The rows of A fall into 3 groups, and each row is roughly a mix of its group's hidden directions.
A:
-1.068 -0.461 1.128 -1.933 -3.155 1.267 -1.332 0.028 2.445 -2.391
1.303 0.781 -1.179 -0.756 4.026 -2.160 -1.183 0.228 -1.131 1.876
0.726 -1.275 -4.760 0.002 1.586 0.753 1.222 0.471 0.569 -1.209
2.964 -0.452 2.168 0.749 -2.927 2.432 -0.278 -1.258 0.919 -0.394
3.796 1.525 0.068 -0.189 -0.730 2.016 -1.037 -2.103 -2.126 0.080
-0.548 0.707 -1.794 1.157 -2.001 -3.857 1.879 -1.188 -0.470 -1.411
-1.372 2.487 -0.417 -0.935 1.336 -0.560 1.860 2.133 2.988 1.800
2.457 -1.545 -0.636 -2.088 -0.458 -2.665 -0.175 -0.124 -1.001 3.138
-0.699 0.148 0.751 1.234 2.722 -0.971 2.757 -1.739 2.615 -1.726
-3.018 1.591 -0.650 -0.882 -1.587 -0.259 1.751 -2.996 1.884 -0.615
0.456 1.973 2.087 -0.446 -2.436 2.361 -0.246 0.143 -0.197 3.333
-0.606 -1.934 -1.639 0.928 2.937 -1.712 -1.133 -0.152 -0.791 -3.202
2.176 1.540 2.883 -0.138 -0.027 -0.754 0.024 -1.481 3.347 1.411
-1.254 -1.407 -0.994 -1.458 1.355 -0.958 2.950 -2.656 2.396 -0.687
-0.371 -0.289 -1.637 -2.410 1.061 -0.269 1.019 0.361 0.395 -4.490
2.001 0.022 2.131 -1.429 -0.482 2.495 0.921 0.097 0.294 3.661
1.571 -1.501 0.035 2.110 0.364 0.268 -1.209 -2.181 -3.956 -0.380
2.384 -2.416 0.211 -2.912 0.999 -0.968 -1.928 0.809 0.431 -2.204
-2.492 1.976 -0.646 -1.420 3.136 -2.366 -0.981 1.089 -0.194 1.107
-0.025 -2.046 -0.613 0.021 0.137 -0.730 -3.269 -1.962 -2.129 -2.685
0.689 0.973 -2.090 0.296 3.485 -2.047 -1.759 0.279 1.796 1.669
-2.558 1.452 -0.068 -0.379 0.996 0.026 1.688 1.235 3.861 -1.520
2.335 -1.710 2.702 0.512 -0.997 0.382 1.611 -3.217 0.867 -0.784
-0.268 0.948 -0.183 -3.102 -0.965 1.213 2.337 -3.083 1.819 -0.289
4.169 -1.642 0.843 -1.205 1.963 -1.504 0.599 -0.472 -0.743 1.378
0.483 1.008 -0.077 -1.585 -1.485 0.597 -4.000 2.671 -0.804 -1.133
-1.201 -2.304 -0.119 -2.216 2.944 0.229 2.339 -0.503 2.187 0.700
-0.521 0.990 -0.045 -1.418 -1.622 3.125 -3.591 1.622 -0.261 -0.378
1.152 -0.903 0.516 -0.481 -4.307 1.969 0.706 -1.337 0.624 -1.911
1.326 -1.210 -1.728 2.525 1.509 -2.110 -2.170 -2.211 -1.221 -0.995
-2.949 1.418 -0.958 -1.490 -0.808 0.125 0.993 -3.184 1.261 -2.041
1.607 -2.360 -2.850 1.528 -2.398 1.937 -0.780 -0.214 -0.756 -1.435
2.348 -0.128 1.724 2.149 0.179 0.938 2.105 0.156 -1.000 3.450
-0.806 1.579 0.603 -0.944 2.845 -3.468 -1.227 -0.766 1.137 1.867
-0.074 -3.809 -2.391 -0.634 -0.242 2.672 1.380 -0.026 -0.099 -1.284
1.465 -2.466 0.339 1.482 0.078 0.106 -1.283 -2.544 -3.002 -1.927
-0.283 -1.735 -1.378 0.758 -0.332 -1.070 -2.800 -1.906 -3.555 -0.683
1.497 2.100 0.447 1.261 2.537 1.264 -2.264 -0.990 -2.697 1.242
-0.497 -1.288 3.168 -1.936 1.885 1.050 -1.798 -0.584 1.519 2.273
1.038 -0.690 -3.127 0.094 -2.615 0.411 -1.503 -1.178 -2.156 -2.181
0.768 -3.227 -0.486 1.815 0.339 0.432 1.834 1.131 -2.020 -2.799
2.889 1.421 1.149 2.318 -0.680 1.599 -0.713 0.248 -2.898 1.533
-1.835 3.786 0.532 0.936 0.073 0.306 0.044 -1.826 1.237 2.751
0.048 -0.459 -2.154 -0.163 3.684 -0.548 0.171 0.976 3.060 1.515
-0.036 -1.571 -1.347 3.238 2.357 -2.154 -1.199 -0.724 -1.452 -1.536
-3.202 1.804 -0.807 -0.915 0.966 -1.708 -1.812 -1.737 2.446 -0.510
-2.028 3.166 -0.249 -0.458 1.374 -2.132 -2.350 1.741 0.756 1.194
-2.184 -0.312 -0.407 2.267 0.655 1.858 0.706 1.177 -0.210 -3.926
-2.705 2.053 -0.934 -0.204 -2.329 -0.510 -1.715 -3.032 0.959 -0.454
-1.137 0.115 3.439 -1.118 0.984 -1.387 2.281 -0.619 2.543 1.438
2.494 -1.624 0.348 0.511 -0.359 -0.588 -1.740 -2.636 -3.288 0.947
-1.519 -2.978 -0.673 1.301 -1.255 -2.922 2.431 -1.333 -0.451 -0.260
-1.261 -1.699 0.037 -2.571 2.800 -0.523 3.206 -1.344 0.000 -0.334
-2.008 -2.863 -0.973 -0.634 1.446 -2.679 -0.258 -0.167 2.866 0.490
-1.345 1.313 0.713 2.169 0.708 1.422 3.843 0.931 2.018 -0.641
-1.484 0.502 2.707 0.295 3.283 -1.996 1.101 0.633 -0.024 2.270
-0.245 0.601 -0.028 -1.806 -0.036 -1.562 2.774 1.474 3.436 1.896
0.398 -1.555 1.017 0.905 -1.899 4.124 1.639 1.536 -0.498 -1.028
3.023 -1.555 -0.781 2.117 1.328 -1.389 -2.876 -0.448 -1.490 0.599
-0.342 -1.986 -1.637 -0.787 0.838 -2.416 0.437 -3.203 2.630 0.351
2.412 -2.223 0.846 0.295 3.165 -0.879 1.717 -0.601 0.386 -2.364
1.876 0.863 1.067 0.087 -1.493 1.305 -3.741 0.593 -1.216 2.494
1.044 -2.968 -0.197 1.327 1.668 -1.645 0.178 -2.481 -1.880 -2.119
3.211 0.082 0.888 0.667 -0.279 1.208 -3.195 0.334 -1.823 2.159
-1.582 0.062 -0.587 0.134 1.298 -0.110 4.119 -2.322 0.509 -2.053
-2.646 0.208 -2.059 -0.794 3.527 -1.774 0.353 1.307 -1.375 0.406
0.425 1.235 -1.834 -0.740 -0.822 3.780 -0.917 1.866 -1.664 -1.928
-1.197 0.912 3.520 -0.829 1.067 -2.584 0.508 -0.846 1.828 1.981
1.419 0.530 1.560 1.836 -1.525 0.487 -0.131 -0.516 -0.216 4.517
-2.071 0.704 -0.503 -0.276 0.107 -0.010 4.335 -1.747 0.952 -1.875
2.057 -0.260 0.365 -0.535 -3.762 0.596 -0.022 -2.133 2.542 -1.076
0.610 2.467 -2.275 1.112 -2.252 1.428 1.117 1.884 -0.986 -2.376
-2.623 0.037 -0.907 2.448 -1.354 2.230 1.158 2.072 -1.001 -2.063
-3.222 1.497 0.113 -1.684 -1.357 0.527 3.066 -0.320 1.725 -1.150
-0.121 -0.439 1.514 -1.577 2.093 -0.107 2.754 -0.474 3.627 1.024
0.645 0.017 -0.835 1.442 1.673 -2.940 3.802 -0.820 1.258 0.211
0.007 -0.372 0.118 1.725 -0.005 2.887 -1.724 1.005 -2.591 -3.039
-0.673 -1.344 1.261 -2.640 1.767 0.482 -3.587 -1.354 -0.680 1.433
3.130 1.519 0.522 1.716 -1.568 0.962 -0.882 -1.961 -1.675 2.293
-2.034 -1.756 -1.518 0.146 -0.749 1.832 2.517 1.710 -2.355 -1.767
-3.728 0.432 -1.387 -1.640 -0.418 -1.004 -0.968 -0.935 1.576 -2.687
2.112 -0.437 0.507 0.580 -0.335 0.189 -4.354 1.488 -1.233 1.820
0.588 -2.737 -0.449 2.304 0.546 0.785 0.852 0.475 -2.665 -3.013
-0.342 0.332 -1.167 -3.192 -2.902 1.044 -0.759 -1.240 2.159 -1.824
-1.690 -1.430 -0.674 2.092 1.851 -1.946 3.456 -1.123 0.835 -0.741
-2.107 1.745 0.756 0.964 1.737 0.869 1.784 -0.151 3.267 -2.181
-1.309 -1.048 -0.036 -0.371 -2.658 1.577 1.614 0.094 -3.283 -2.346
-2.116 -1.593 -2.174 0.067 -0.470 1.268 0.518 1.431 -3.569 -1.662
-1.511 -2.142 -1.079 -0.645 2.415 -1.528 2.813 -0.636 1.604 -1.971
3.471 -1.838 0.121 -2.517 0.247 -0.027 -1.084 2.694 -1.058 0.077
-3.550 1.453 0.221 -1.420 -1.035 0.537 3.040 -0.263 1.441 -1.366
-1.938 0.240 0.525 2.464 -0.398 2.770 0.157 -0.158 -0.175 -3.649
0.328 1.495 2.085 2.796 -3.493 0.723 0.458 1.410 -1.267 -0.599
1.271 0.982 1.739 -1.463 -1.107 2.361 3.144 -0.508 0.612 2.517
-3.529 2.052 -1.063 -1.017 0.564 -1.601 -1.458 -0.957 2.577 -0.037
-2.438 -1.276 0.183 -2.144 1.575 0.232 1.614 2.939 1.223 -1.979
-2.616 3.708 -0.835 -0.062 0.114 1.066 -0.277 2.108 1.275 1.676
3.006 0.853 2.668 0.146 -1.626 1.277 -0.890 -1.358 2.669 0.675
1.927 0.938 0.921 0.569 2.410 0.432 -0.251 0.590 3.854 2.091
-1.160 3.001 0.174 -1.575 0.862 -0.240 0.753 1.469 3.382 1.889
-0.577 -3.307 1.588 0.632 2.490 0.075 -0.430 0.202 1.708 2.803

Here is one row of each group, with its name. Which group are the others in?
1.752 0.741 0.599 0.687 -1.435 0.609 -4.230 0.624 -1.371 2.086 -> (56)
2.971 0.860 2.894 0.203 0.281 -0.062 -0.719 -1.681 2.745 1.564 -> (33)
0.763 -1.055 -1.236 0.949 -0.931 -0.517 -1.983 -0.941 -4.315 1.644 -> (8)

1.286 -0.770 -0.847 -1.869 2.003 0.015 -3.210 2.252 -1.341 -1.937 -> (8)
-3.695 0.567 -0.551 1.228 -0.476 -1.626 2.473 1.410 0.960 -1.926 -> (56)
0.300 -1.836 1.376 -1.604 0.527 2.913 -3.304 -0.549 -1.769 0.597 -> (33)
-0.918 0.730 -0.098 -0.700 2.996 0.573 -1.939 2.148 2.608 2.244 -> (33)
1.956 -2.118 -3.354 0.303 -2.139 0.491 -0.825 -1.795 -0.451 -1.679 -> (33)
2.867 -3.928 0.190 0.068 -0.782 -0.532 1.614 0.419 -1.868 -0.737 -> (8)
-2.843 -1.039 -1.577 -1.561 1.043 -1.686 -0.335 0.512 1.493 -3.283 -> (56)
2.137 1.071 0.557 -1.628 -0.232 2.252 -0.333 3.050 -1.978 -2.066 -> (56)
0.691 0.626 -0.693 -2.417 0.073 0.958 -0.901 2.603 -0.986 -3.836 -> (56)
